In the rows, 128 means zero.
A single turn carries every row of the set below to another of its rows. Some are shown first; where does it send the rows asked next?
noli: [124 150 118 134 130 132 143 107 139 132 124 140  77  78 131 144 146 117
 150 142 111 145 128 128 100 123 139 129 147]
vezi: [137 104 124 128 132 120 148 138 146 132 162 118 106 160 120 134 133 115
 116 127 125 115 134 160  80 136 133 128 125]
pazo: [115 132 122 116 138 128 131 125 116 127  90 128 132 101 123 147 153 119
 160 106 117 128 129 134 179 144 111 147 144]
mevub: [137 143 133 111 116 103 140 126 127  66 116 124 138 125 115 132 124 145
 138 134 102 163 126 115 137 130 129  85 154]
Rikef: [132 149 125 108 117 106 110 148 135 130 104 128 135 112 139 142 142 123
 125  95 127 123 154 129 158 130 106 152 153]
Zoma: [120  93 123 112 115 127 142 126 130 142 128 144 134 184 131 130 118 108
 102 119  96 155 112 109 135 110 128 136 137]
pul: [118 145 132 132 120 136 142 129 133 123  65 117 115 139 138 117 119 150
 117  99 126 147 142 148 138 112 112 135 133]
berom: [122 109 128 157 136 132 141 114 107 160 134 133 120 159 129 131 106 125
 109 106  98 175 115 155 144 102 114 132 124]
vudes: [125  87 131 134 125 119 155 108 145 131 151 137 141 161 122 142 115 123
 115 112 109 164 128 130 114 112  95 122 154]
rigiz: [123 130 124 129 131 128 125 114 120 113  53 134 152 149 126 139 126 129
 128 119 107 136 125 118 147 130 149 129 148]
Viv: [127 100 123 127 131 121 132 118 137 112 170 125 114 136 105 136 137 112
 141 157 122 140 118 138  95 168 154 122 148]
rad: [121 151 113 118 125 129 121 140 145 138 124 147  98  87  97 158 126 117
 130 135 100 112 123 114  98 113 149 129 148]
leror: [128 132 124 116 154  95 136 135 107 105 110 139 137 107 129 160 157 109
 150 117 109 120 124 107 171 123 123 113 125]
Gimi: [147 148 138 143 123 113 136 143 143 111  93 136 125 153 125 147 102 133
 111 102 131 125 138 134 120 110  94  94 139]
Mivi: [173 158 148 142 140 134 148 120 124 139 133 140 101 133 121 109 175 121
 129 147 102 117 130 139 118 122 129 120 110]
Rab: [116 100 115 122 129 135 123 134 130 142 133 132 110 158 114 139 129 103
 117 141 117 111 111 131 102 151 176 143 124]
tafu: [138 119 132 157 153 124 127 132 118 133 175 120  96 133 105 137 122 113
 132 145 127 141 120 170 104 147 137 111 117]
nufu: [114  91 133 128 119 121 127 118 135 119 151 153 138 159  98 135 112 116
 122 139 106 168 103  96 139 134 118 120 158]
vevob: [163 147 131 156 140 120 147  95 132 131 124 154 102 118 138 140 166 104
 149 149 110 125 125 128 103 134 136 118 145]
nulo: [104 114 126 133 122 124 121 124 106 139 140 136 112 149 117 106 114 131
 114 131  95 191 105 126 162 118 138 141 136]
dugu: [133 153 123 129 118 148 122 134 132 146 126 139 109 102  72 130 131 145
 128 127  83  99 114 143 122 128 148 142 136]
rikat: [109 119 123 123 140 127 112 138 115 130 155 117  89 124 114 120 131 116
 123 158 121 155 118 139 113 146 177 136 118]
rar: [164 153 132 124 117 124 136 132 138 131 135 135 125 133  95 104 163 148
 117 134  82  98 134 142 112 124 144 141 136]
suzil: [158 144 136 139 100  95 134 113 118 106 139 139 131 115 135 153 135 149
 125  94 111 109 128 130 167 147 114 113 136]
pime: [120 143 142 109 139 139 128 135 105 100  81 123 126 125 113 132 126 127
 133 142 107 164 115 107 162 123 142  96 114]
tig: [120 114 113 148 134 130 132 127 118 151 141 114  95 148 122 120 126 129
 116 122 115 126 122 179 107 139 161 153 119]
volib: [149 154 147 125 104 130 119 141 127 138 121 134 116 115 128 151 127 130
 117  92 132 111 135 130 171 141  93 123 121]
kezes: [133 137 138 111 121 102 160 121 113  93 138 124 112  99 136 140 157 143
 140 108 109 129 126 119 171 131 111 109 113]
tobo: [112 112 143 150 145 119 128 126 118 135 164 135 116 132 105 128 105 129
 118 131 114 194 119 132 142 107 100 112 133]
Risa: [145 149 144 154 117 128 144 118 122  95 115 128 116 126 104 141 102 151
 141 115 117 150 116 151 147 139  97  81 142]

vezi goes to tafu
Zoma goes to berom
And these:
pul goes to Gimi
kezes goes to leror
noli goes to rad

A single turn carries every row of the set below to another of its rows. Some are shown first; where does it send the rows asked next?
dunip: [114  89 106 102 165 116 170 149 143 110 166 149 127]
zul: [ 97 131  89 128 151 114 155 108 153 110 155 148 136]
nir: [101 115  94 128 165 105 143 110 141 128 124 131 129]
gilad: [104 112 116  89 120 120 142 144 120 111 147 180 149]
dos: [107 119 129 134 133 116 147 137  84 104 149 172 140]
fanal: [146 130 126 133 138 125 118 144 174 146 164 156 132]
tez: [147 100 108 140 157 126 133 147 135 159 117 131 143]
natip: [150 122 117 132 142 120 109 144 166 151 156 145 132]
vog: [145 122  88 139 133 142 148 141 151 130 172 157 158]
Mutu: [121 117 110 178 138 121 139 140 162 132 159 130 140]
Vuf: [123 120 124 136 131 123 132 147 101 120 141 117 177]
lurat: [ 96 118 155 147 143 118 161 132 123 148 128 126 148]
sul: [ 90 131 124 134 163 110 163 112 157 119 129 149 123]
Lafe: [118 115 121 180 142 119 142 141 166 135 150 131 137]
ved: [108  92 125 137 157 127 138 157 141 107 192 168 152]
Gog: [149 118 118  86 148 115 130 141 136 132 138 117 140]
Nif: [122 110 112 177 144 117 136 140 158 136 149 126 138]
Taru: [109 109 101 139 133 119 139 126 108 143 149 112 163]
bap: [112  83 109 102 173 112 166 149 137 119 151 141 124]
sirad: [146 124 135 134 145 120 117 145 169 153 147 150 127]
Zire: [104  84 159 141 173 121 140 162 139 125 154 160 136]
todoz: [110 111 123 133 137 113 142 137  79 108 140 164 140]
kuvak: [107  99 118  88 130 110 130 144 111 125 122 165 144]
zis: [132 126 150 148 149 138 166 150 164 142 137 164 139]
Mufet: [137 134 159  94 147 121 152 145 151 128 136 137 133]
genam: [107 115 138 136 138 114 148 140  82 109 137 168 135]
gonan: [ 98 133 128 143 123 131 168 127 132 125 175 143 165]
Todi: [117 136 139 140 124 131 149 146 117 107 161 137 178]
rozus: [115  72 113 134 170 115 117 158 123 127 161 142 147]
Fud: [123 122 124 121 139 148 119 130 130 126 147 197 124]
votum: [ 99 110 144  94 130 116 146 146 124 121 125 179 139]
Tumo: [123 113 133 123 148 141 114 133 126 137 126 187 118]
Ruped: [110  90 124 105 170 116 175 151 145 115 154 150 120]
Fero: [114 128 161 142 136 124 146 150 112 122 129 127 166]
mit: [128 111 107 118 143 143 107 129 120 133 138 184 127]
lapeb: [142 137 122  89 134 126 147 138 151 113 170 141 146]

zis goes to tez
mit goes to Fud
dos goes to genam
And these:
Ruped goes to bap
kuvak goes to gilad
lapeb goes to Mufet
nir goes to zul
Mutu goes to Lafe
ved goes to Zire
Fero goes to Vuf
gonan goes to lurat
fanal goes to sirad

A single turn carries every row of the set below to another of its rows. Some are shown first; where does it send the rows asked next?
komib: [ 86 142 122 141 147 126 156 169 128 115 160 176]
vuba: [ 90 118 113  95 140 143 122 157 116 118 123 167]
kivir: [ 94 124 103 138 138  89 153 160 144 121 136 145]
Pureg: [ 93 109 110  92 137 145 131 169 110 120 131 170]
fuf: [ 86 112 124 139 146 107 143 119  86 132 156 134]
gipo: [120 142 111 132 149 127 170 137  97 130 105 155]
Fivi: [105  94 111 119 165 129 149 127  98 120 117 127]
nebe: [142 110 130 122 175 159 130 144  94 119 149 142]
reg: [137 127 137 139 148 114 132 175  87 144 179 147]
Pize: [128 138 132 148 138 113 105 158 121 112 120 147]
guti: [112 135  91 109 124 113 154 165  74 113 162 132]
Defel: [117 115  95 121 157 140 167 165 110  92 180 151]
Ton: [124 131 124 111 118 134 150 127  83 128 173 158]
rakab: [135  94 136 135 178 146 124 151 108 119 135 142]
luv: [150 104 126 113 154 114 141 183 132 140 136 147]
kov: [ 91 128  81 114 130 122 153 165  81 118 156 131]
datu: [148 114 104 136 114 116 135 138 117 110 167 123]
Divo: [117 118 100 120 150 142 162 175 130  97 178 152]
paz: [118 141 126 149 141 114 103 168 113 116 121 158]
fipe: [136 135 109 151 173 138 148 173 105  97 155 128]
kasav: [122 143 110 122 161 128 172 149 105 135 107 155]
nit: [104  93 122 136 133  91 131 143 130 132 172 146]
satuv: [124 126 131 142 138 112 132 183  88 139 183 139]
veke: [154 120  99 128 117 102 121 146 115 118 159 133]
pom: [143 137 114 142 170 143 155 173  95  97 150 138]
kuzu: [128 118  99 123 147 140 166 186 124 100 168 159]
vura: [141 122 113 157 173 132 141 165  96 100 166 131]
fen: [ 89 131 120 132 157 131 162 169 123 106 150 183]
vil: [ 98 116 112  94 124 145 138 163 102 120 125 171]
bip: [ 93 117 130 145 149 110 137 123  89 140 144 121]
Dolun: [ 98 111 132 144 137 111 128 122  88 140 134 130]
bib: [ 96 139 115 137 143 119 152 179 125 120 165 183]
gife: [105 130  86 116 136 115 162 171  75 117 156 128]
Tak: [102 119 111 147 147  88 147 170 143 114 133 157]
ravul: [116  94 107 117 163 137 145 131 101 124 127 112]
vol: [153 105 113 113 146 123 136 176 123 142 120 157]
sef: [ 92 130 101 132 132  81 148 162 132 122 143 153]
pir: [ 97  96 131 126 133 101 130 137 133 142 162 142]
kida: [156  99 117 111 152 118 145 168 130 141 128 149]
laro: [115 125 126 118 120 142 149 119  94 125 172 163]
Lep: [127 137 121 144 133 117 110 165 113 125 111 164]
zafer: [ 93  97 128 117 123  95 129 138 125 136 151 146]
dofe: [144 132 127 136 140 110 120 178  88 141 174 150]
mevu: [130 108 136 131 179 161 127 153 103 120 146 140]
faka: [142 116  96 131 115 105 126 144 119 104 160 126]
mupo: [128  96 105 124 157 133 135 125  93 126 126 116]
kope: [120 139 110 120 139 131 170 147  87 130 106 157]
Sutub: [117 129 119 121 130 149 161 121  92 133 169 161]

Ton goes to kope
sef goes to zafer
And these:
laro goes to gipo
rakab goes to vura
Pize goes to datu
komib goes to kivir

A single turn carries every row of the set below to another of its rows. Some are shown first; where does it send the rows asked next?
lor: [132 124 107 158 163 144 132 144 109 133 137 125 116 157 130 124 109 112
 113 123  94 108 147 184 154 102 124 135 146  95 165  71 111]
famo: [128 116 123 161 167 115 135 146 124 136 121 189 130 101 176 111 144 130
 134 109 136 134 104 134 154 154 122 105  94 130 131  93 135]
zam: [137 129 106 119 172 111 110 139 109 116 171 128 146 145 152 124 125 110
 142 120  68 132 148 143 127 141 106 111 118 142 143 126 121]
Robur: [154 115 113 148 153 110 134 133 140 158 106 195 102 103 138 107 130 143
 132 130 154 144  99 138 147 152 113 110 100 129 143  98 129]
Kapog: [136 132  89 141 144 114 135 137 107 171 151 142 113 163 122 111 111 160
 104 145  94 132 123 197 144 121 102 130 118 126 173  91 119]
guka: [148 129 114 147 162 108 142 105 108 125 165 140 104 164 154 108 149 126
 147 140  88 128 147 175 135 122 136  80 115 131 165  78 114]
fikis: [157 116  87 113 156 131 109 148 126 144 141 129 117 144 108 122 107 114
 145 135  88 146 148 150 127 123  96 109 141 128 166 119 120]
muko: [143 107 125 170 164 129 141 133 141 123 102 183  99 110 155 115 133 119
 139 108 147 122 117 134 154 145 140 105 107 114 138  73 126]
filed: [148 143 120 144 134  94 144  88 120 106 149 123  81 159 113 116 130 102
 147 133  99 119 147 154 123 143 119 138 121 119 149 108  98]
senop: [146 141 103 149 146  99 133 144 133 156 124 208 118  93 152 126 128 128
 109 123 143 138  94 143 167 156 101 135 114 116 133  95 113]
lus: [135 135 106 158 158 139 130 136  99 128 144 131 110 141 133 116 132  88
 134 123  86 122 150 173 155  96 114 108 158  91 161  73 107]
Nesod: [142 120 116 149 173 115 141 117 116 126 162 131 121 179 156 116 128 143
 122 135  94 110 144 186 140 122 146 111 108 131 166  75 117]
Gidas: [134 119 112 159 163 112 138 156 131 133 127 192 127 103 185 126 144 123
 132 112 136 133 109 135 157 157 129 106 102 133 136  83 127]
Lum: [139 148  87 146 129 103 139 122  98 168 155 154  95 150 117 103 132 144
 124 147  86 149 121 190 141 126  89 105 124 121 168  93 113]
Gigom: [145 132 119 137 145  98 143 100 126 115 149 116 100 171 117 125 111 123
 123 134 104 106 143 165 125 143 126 164 109 128 151 111 102]
vedoz: [163 135 112 152 145 100 140 121 149 133 115 200  95 102 139 130 124 115
 117 121 151 123 108 133 160 159 121 142 118 108 133  87 102]
bifat: [130 142 120 125 162  96 123 131  91 134 174 129 147 142 159 111 150 100
 140 136  85 138 138 151 132 130 101 117 119 139 146 129 117]
kal: [155 137  76 129 149 114 120 129 112 162 158 162 108 150 115 116 109 154
 118 135  72 148 131 184 144 132  92  98 126 122 165  93 116]
Mifa: [144 111 110 170 155 126 145 145 146 122 107 185  98 109 163 129 133 115
 138 110 147 123 120 134 156 149 141 108 115 119 144  66 119]
Kek: [164 160 104 122 170  93 113  99 114 132 177 166 122 147 124 126 113 123
 105 128  70 122 139 168 152 138  99 129 130 105 142 103  92]
Gozek: [151 124 105 142 173 116 128 111 119 108 168 145 112 166 150 123 126 132
 139 119  66 119 155 169 136 138 137  85 113 128 153  78 114]
Fut: [152 152 119 132 171  97 127 105 109 144 170 150 131 159 131 122 114 125
  89 139  94 107 133 183 158 121 113 158 126 103 153  97  96]
Pulo: [158 129 127 155 154 106 136 112 143 132 105 196  94 101 129 117 122 116
 120 116 154 122 106 131 156 155 118 142 113 101 129  95 110]
Nofuf: [153 114 128 141 175 120 122 145 136 145 109 187 128  94 153 114 133 107
 134 120 154 136 109 121 156 138 116 118 117 116 136 106 126]
nakud: [113 140  82 157 126 122 130 144 106 115 142 128 102 145 115 126 104 120
 130 102  57 129 140 164 133 151  88 133 127 117 144 105 117]
pugu: [140 132  92 156 164 142 121 135 112 116 146 143 107 147 125 129 108 109
 124 108  64 118 155 174 154 118 114 106 151  93 154  70 110]
Misap: [126 130 111 174 146 121 141 155 132 119 109 183 110  93 161 134 128 100
 125  98 135 120 111 131 162 155 119 138 122 106 127  81 114]
Lev: [147 112 105 119 155 129 125 149 124 153 134 110 121 158 113 117 109 117
 131 148 115 130 141 161 127 113 109 144 132 132 173 120 120]
Lud: [155 141 105 129 142  98 129  99 129 105 152 133  93 156 104 128 105 115
 135 122  78 120 148 150 122 159 108 140 118 123 141 118 100]
dagi: [155 117 101 143 144 108 139 148 146 156 112 195 105 102 148 120 132 135
 133 132 154 146 102 135 148 157 114 115 105 136 148  96 122]
Pog: [127 127 124 125 174 107 124 138 104 131 169 117 157 159 159 121 130 116
 121 132  93 118 140 159 134 128 117 142 112 142 150 125 120]
padab: [126 128 117 176 136 106 148 126 131 125 106 189  91 106 145 116 128 133
 128 101 135 126 100 138 149 172 115 133  93 117 125  91 123]
rol: [131 134 107 172 131 100 152 133 139 121 114 190  93 104 152 130 129 126
 126 107 136 124 103 137 151 177 120 138  99 123 127  87 113]
Tam: [149 167 116 138 157  90 127  95  96 136 173 158 116 141 129 116 135 102
 107 134  82 121 132 172 157 122  99 137 138  93 144  97  90]
Novol: [124 127 123 177 159 126 134 144 123 122 105 185 115  92 154 121 129 105
 123  94 133 119 109 133 165 146 115 132 116  98 122  85 121]
sifo: [102 132  99 161 129 120 142 150  99 127 139 109 116 157 129 123 110 126
 118 115  83 116 133 175 133 138 101 163 117 126 152 108 122]
zikat: [155 127 103 118 144 120 125 134 117 153 135 121 105 141 105 109 127  95
 150 152 109 147 142 151 127 112  95 121 145 123 168 122 110]
vuked: [142 139 118 153 155 101 128 133 125 156 121 208 119  92 147 113 130 130
 108 118 140 136  91 141 164 155  97 134 106 109 126 101 118]
zub: [156 115 118 137 168 116 128 153 146 142 118 189 128  96 165 129 136 103
 133 125 154 135 114 121 156 145 123 120 119 127 140 101 120]
Tedo: [ 98 144  98 167 120 114 144 142  88 122 145 118 104 142 132 113 134 108
 141 113  71 132 132 168 131 140  92 130 124 122 147 105 119]

zub goes to dagi
Tam goes to filed
And these:
Gozek goes to zam
sifo goes to lor
vuked goes to Pulo

A single turn carries every row of the set below to another of its rows. Some are shown first; where does it send the rows asked next?
Zepe: [ 93 127 120 146 107 103 132 136 160 156 124 103 154 129 195 138  94 116
  93 109 152 146 135 126 140 147 141 138]
Pifo: [102 143 115 155  90 121 101  75 135 163 135 140 156 121 194 141  83 133
 101  92 134 106 129 153 123 150 175  86]
sevev: [ 89 146 122 141 116 120 128  66 127 143 160 143 145 144 189 101  98 145
 119  86  98 142 134 134 175 137 136  73]
Dep: [ 54 134 131 162 157 122 107 104 132 136 130 109 172 112 157 111  82 129
 138 149 116 116 128 121 102 162 160  92]
sedi: [ 89 133 119 146  95  75 132  70 149 157 129 151 133 110 179 142  93 130
 113  95 118 110 145 155 145 155 140 104]
zadum: [ 61 157 128 145 127 114 129  92  75 162 124 139 129 141 168 156  78 118
 122 147 145 139 108 135 152 150 164  76]
gukud: [ 69 140 122 159 163 119 117  87 147 128 132 125 142  99 195 130 127 161
 145 108 150 137 132 149 138 147 153  66]
subi: [ 99 131 119 141 119 120 109  80 126 163 136 159 178 135 182  97 107 147
  97  73 123 140 117 130 162 122 137 110]
loro: [ 73 171 153 153 141 142 121  97 114 161 142 139 160 148 157 129  93 162
 155 126 126 140 117  99 159 183 134 110]
Bomu: [ 91 131 105 151  99 120 144  97 134 157 139  99 126 126 224 135 100 119
 117 139 137 156 138 115 128 164 148  85]
Zazo: [ 85 128 131 130 128 124 109 103 177 127 115 138 184 112 174 138 116 139
 150 121 140 123 128 137 135 105 140  94]
sir: [ 75 117 143 141 122 130 130 102 124 158  84 114 163 104 184 151  96 114
  90 120 127 150 143 110 119 128 145 118]
lono: [ 55 152 145 154 110 138 137 105 115 145 138 132 142 110 176 112  70 157
 105 110 112 128 125 161 151 117 100  98]
kura: [ 79 132 162 167 120 110 118 108 133 170 145 128 147 138 187 108  69 162
 152  99 155 122 139 171 154 162 160  97]
mas: [ 79 152 143 137 140 100 113 100  99 165 107 137 172 162 148 122 106 136
 155 126 136 134 112  89 164 152 149 106]
munov: [115 133 120 147 137 122 114 113  99 156 129 123 150 157 191 147  67 176
 141 118 136 125 124 103 163 113 137 106]
ser: [ 87 121 130 181 144 120 129 103 108 157 131 137 127 141 183 141  89 160
 157 104 101 150 135 102 151 126 142 130]
daz: [ 57 155 137 139 100 109 110  92 121 169 132 143 124 140 151 127 113 115
 155 161 147 123 120 109 129 147 160 101]
zamup: [ 57 159 144 139 129 129 123 109 110 178 126 153 163 127 157 159  76 120
 120 137 125 131 136 145 141 148 124 147]
tif: [ 92 130  96 147 128 144 133 130 150 144 115 117 166 145 160 135  69 150
 148 114 137 139 120 152 154 155 163 136]
tilu: [ 68 146 132 131 128 121 125 106 133 144 114  92 119 113 197 160  64 140
 103 122 128 156 122 132 143 159 122  72]
dap: [ 89 136 132 138 117 121 127 106 152 152 125  98 197  99 183 116  99 131
 102 117 125 132 128 118 138 194 137 104]
vin: [ 57 183 144 157 122 118 123 127 124 179 132 131 151 138 157 129 106 154
 125 136 166 104 130 141 138 166 141 117]
gubiv: [ 68 155 112 150 150 140 123  91 129 154 154 129 127 141 196  90  96 179
 107 122 133 140 134 139 136 119 123  88]
pabok: [ 88 103 151 139  90 107 122  68 123 160 126 157 153 132 188 109  86 137
 169 124 162 124 134 131 137 135 152 111]
neduv: [ 68 120 133 135 125 118  97  80  85 156 126 131 135 107 171  99  87 120
 102 120 131 136 126 130 142  94 150  92]
dize: [ 58 133 123 141 143  96 131 103 133 110 117 126 166 113 153 122  76 149
 130 147 154 106 102 116 121 160 124  98]
ramo: [ 92 115  77 135 141 122 146  80 112 148 114 120 138 129 179 125  96 143
 163 141 140 145 142 129 150 163 166 112]
Sasof: [ 75 129 122 132 107  98 123  85 139 120 119  96 159 116 183 117 102 106
 121 110 132 144 107 104 141 188 148  86]
Dakek: [ 72 124 123 143 128 117 126 100 145 143 125 145 141 153 161  91 106 138
 110 121 126 142 126 120 142  77 141 109]

Pifo goes to Dep
loro goes to sevev
And these:
neduv goes to sir
pabok goes to Zazo
Bomu goes to daz

